Each path below is one point turned by a fixed rotation once a step. After each direction that follows a path, write how fast that rotation turns it, in degrees a step (0 if it stays still).
Each turn is a multiple of 5 degrees from 10 to 175, or 0.
Each row of a path follows its step; steps can be skipped.
Rotation 1:
step 0: [  9 -20   9  -2  10 -13  14 -11  -4  12 -10   1   2  -1   8 -14  -6 -11
 -10  -2  24   2   2  17  -8  -1  -8   1  20   4   6   3  -3 -11   6  -8
  18   2  -8  -3  17  16  -1 -13   2 -14 -14 -30 -10  18   2  -8  -9  -9
  -5  11   1]
step 2: [  0  10   3 -24  -2 -24  -3  -2  10  -4 -20  -9  -2  -3  -9  11  -9   2
  -9  -2  -2   0  17  13  13  14   2  -6  14 -10 -19   1 -14 -18   2  16
   0  -1   4 -15  20 -10   0   0  16  -2  15 -13  -5   3  -9  -5  -7   2
  21  -1   5]
step 3: [  8  -2   8   0  -8   0  12 -13   3  13  -9  15   9  -8   7   1  -3 -14
 -11   1  18  -7  10  -5  -9   4   6  10  12   1  -8   5  -5   3   7 -16
  -8  23  -3   2  12   7  -4  -1 -10 -26  -7 -24   0  26  -2 -10 -11 -19
 -16   6  12]
step 4: [  3  -8  -9   7  -3   7 -15   4  -5 -15 -10   5 -23  -1  12  13 -11  12
   6   6  -9 -19  10  -7   0   9  22  15  11  -6 -14 -21   1 -13   9  -9
 -16  14  15  -7   8   7   0 -15   8 -12  -5   2 -10 -15  -1  11 -11   3
   2  -5 -19]
step 5: [-11   2   3 -12   3 -17  16   4  -1 -19 -13 -10  -2  -2   1 -11 -17   8
 -25   0   2  -2   9   9  10   5  -9  -1  14 -10 -14  14 -11  -8   4  -7
  15   9  -5 -19  16 -11  -7   0  11 -10  12  -5 -14   6 -16 -17   1  16
   8  14  -2]
step 6: [ -3  -1   1  -5  -2  -9   0 -21   5   9   4  -7   3   0   4   8 -14 -10
 -20  -6  30 -24  -8 -20 -13  -1  14   5  -2   6  11  -3  -4   2   7 -13
  -9  26   4   6   5   4  -2  -8   7 -11   0  -7  -4  14   0  -3 -11 -14
 -24   6  -8]
step 7: [ 12  -3  -8  -5   0  -3 -16  10  -1 -12 -10   0 -18  -8  -2  14  -3  11
   3   1  -2 -22   2   4   3 -10  -2  -1  -4 -23  -9 -23  -3  -4   7   6
  -4   0  11 -10  19   9   5  -6  21 -18  -6 -20 -15 -17   1   8   7   1
  10   3 -24]
step 8: [  6   1  17   2   4  -4   8 -17   8 -18  -8  -8  14 -18  10 -23 -12  10
 -20 -10  -9  -4   3  12   6  16  -8 -10   2  -4  -4   9  -7   1   5  -4
  18   6   3  -6  15  -5   2  -2  15 -17   3 -14  -1   8 -11 -30 -14  -4
  -2  11   5]
step 9: [  5   2   4   5  -2  -9   5 -12  -6  29   6  -3 -20  -2  12  18 -12  -9
  -7 -16  15  -9   4 -18   3  22  14   8   3  -5   5 -14  -4 -11   9   1
  -6  12   9   8  -3   6   9 -18  15  -6   5  -5   7   3  -5  -4  -7 -14
 -20   8 -15]
Speeds:
[-2  1  1 -3  1  2  1 -5 -3 -3  4 -3 -1 -4 -4 -3  1 -1  1  0  2 -2  4  0
  2  0 -5  4 -4  3 -2  1  6  0 -6 -5  0  0 -2  2  2  4  1 -5 -3  0  0 -3
  5  7  0 -3 -2  3 -2 -1  0]
135
[-5 -1 -4  1  5 -3  1 -1  2  1 -2 -4 -5  0 -1  0 -1  3 -6  4  2 -2 -5  0
 -1 -7  0  2  2  1 -1 -1  3  2 -3 -4  4  0 -5 -1  0 -2 -4  0 -2  1 -4  4
 -5 -3  1  2 -1  4 -4 -1  0]
55
[-1  4  1 -5 -2  1 -4 -3  2  4 -2  0 -4  1 -3  2  1 -2  2 -1  4  4 -1 -4
  3 -1  3 -1 -1  1  2 -2 -1  4 -3  5  2  4 -3 -9 -4 -2  0  3  1 -1  6  0
 -1  5  1 -1  0  2 -2  1 -1]
100
[-4  0 -3  3  0 -1 -1 -1  0  0  2 -4 -4 -2  0  2  0 -2  3 -8 -2  0  3  0
  2 -6  2  1  0  0 -1 -5  4 -6 -4  3 -3  4  1  3  0  3  4  4  0 -1  1  0
 -2 -4 -1  0  2  2  6  5  4]
135
Rotation 2:
step 0: [  4  10   2 -10  16   6   3   9   3  -4   0  26  23  11  21  -4  14 -16
   8   9   6   5   7 -15  -4  -2  -4   5  -6  11  16   7 -12   2   3   9
 -12  20   3 -23   3  15  10  -1   5  -3 -13 -12   3   3  -5 -13  -2   9
  -5  -4  -6]
step 2: [ 10  -6  -1  -5  -4  16   8  16  -9  14  -2  -2  -8  12  10 -13  19  -7
   0  -5   4 -16   0  25   6   9 -19  13 -11   3 -14 -11   2   9  13   2
 -19  11   1 -11  -3 -11  -3  -4  -9  11  21   5  -9   6  -3  11 -14   2
 -16 -10  -8]
step 3: [  6   9   1  -1  14  -3   6  -3 -14 -15   4  13   9  16  -6 -12  14  -3
  -1  13  -1  14   5 -13 -17  -8 -12   0   1  -5  -5  -4  20 -16  14   2
 -11  11 -14 -16  -4  -1   6   3   0   5 -17 -14  28  13  -6  10   2  -9
   6   6   2]
step 4: [-15 -12  -1 -19   8 -19   8   2   7   3 -13   2  12   7   3 -18  15 -16
 -11  -4  -7   3   0 -14   9   2   8 -10 -18   1   7   8   0  -7   3  -2
   5   5   2  -2  -7  13  18   2 -14  -1  19  10   5 -10  22   2   0  15
 -11 -12  14]
step 5: [  2   7 -12 -11   0  21  -4   3 -23   6 -17  15  -3   2   7  -4  -4   0
  11   9  14 -14  10   7  -4   6  19  13 -15   1 -15   8  -5  16   2  -6
  -5  19  -2 -27  15  -8   2  -9 -16   6  -1   4   3  -6  -9  -2   6  -4
 -16  -5   3]
step 6: [ 12  -1  11 -13  -1   1  -7  -9  -9  -4   8  -7  14   4 -12  -6  24   3
   1  -9  -3 -14   8  22 -22  -4  -7  -9  -5  -9 -11 -16   1 -16  -2  -6
  -8   6  -8  -9  -7   8  -7   7 -19  -5   1  -4  17  22  17   5  -4  -1
  15   4   6]
step 7: [  9  -2 -20  -4  15  -6  13  16   5  -9   3  16   1   6  12 -22  36 -19
  -4   7  -1 -10 -11 -22   0   8  -8 -10  -6  -6   0   5   7  10  -1  -5
  -9  -2 -10  -1   9   6  -2   6   3  -2  -6   6  -9 -12   4   9 -18   7
  -6  -5   1]
step 8: [ -1 -10   8  -4  18  -3  14 -10 -15  10   1   9  -5   2  14  -4  -9   5
  12  -2  -3  -6  15  -2 -13  -7  17  -2 -15  -1   7  26  -3  -8  16  -1
   1  14   1 -18  12  12   5  10  -2  -2 -11 -13  17   6   0   0  12   3
 -16 -20   2]
step 9: [ 11   1   5  -3 -12  -4   5   8  -1  -8 -12 -16  25  -7   3  -7  16 -12
   3 -16  12  -6  16  15  -4 -18  -2   2 -12   3 -17  -1 -11   4  -7   4
  -9   1 -12 -18  -7   6   3  -3 -13  13  21   8   2   0  -2 -21  -9  14
  -3  -7   7]
Speeds:
[ 4 -3 -2 -2  6  0 -1  5  0 -3 -4  3 -2 -1  2 -2 -6  1 -3 -2  2  8  2 -2
  1 -2  2 -3 -1  2  6  5 -4  2 -3  3  1 -2  1  1  0  2  1 -3 -1 -1  2 -2
  6  1  2 -4  1  2 -2 -2  3]
90
[ 2 -1 -3  6 -5 -2 -3 -3  2 -5 -3  2 -1  3  2  6  1 -2  4  1  1 -6  1  3
  0  3 -2 -3  2  0 -3  2 -2  0 -6  0  0  2  5  2 -2  2  2 -6 -2  3  3 -1
  5  2  1  3  1 -2 -5  0  0]
90
[ 2 -4 -1 -2  2  4  1  3  2 -4  1  2 -6 -1 -9  2  2 -3  3 -1  3  2  0  4
 -5 -1 -2 -3 -1 -3 -2 -7 -3  2  1 -1 -2 -2  2  1 -4 -3 -1  3 -2 -2 -1  2
  0 -2  1  1  2 -2 -3  0 -5]
90
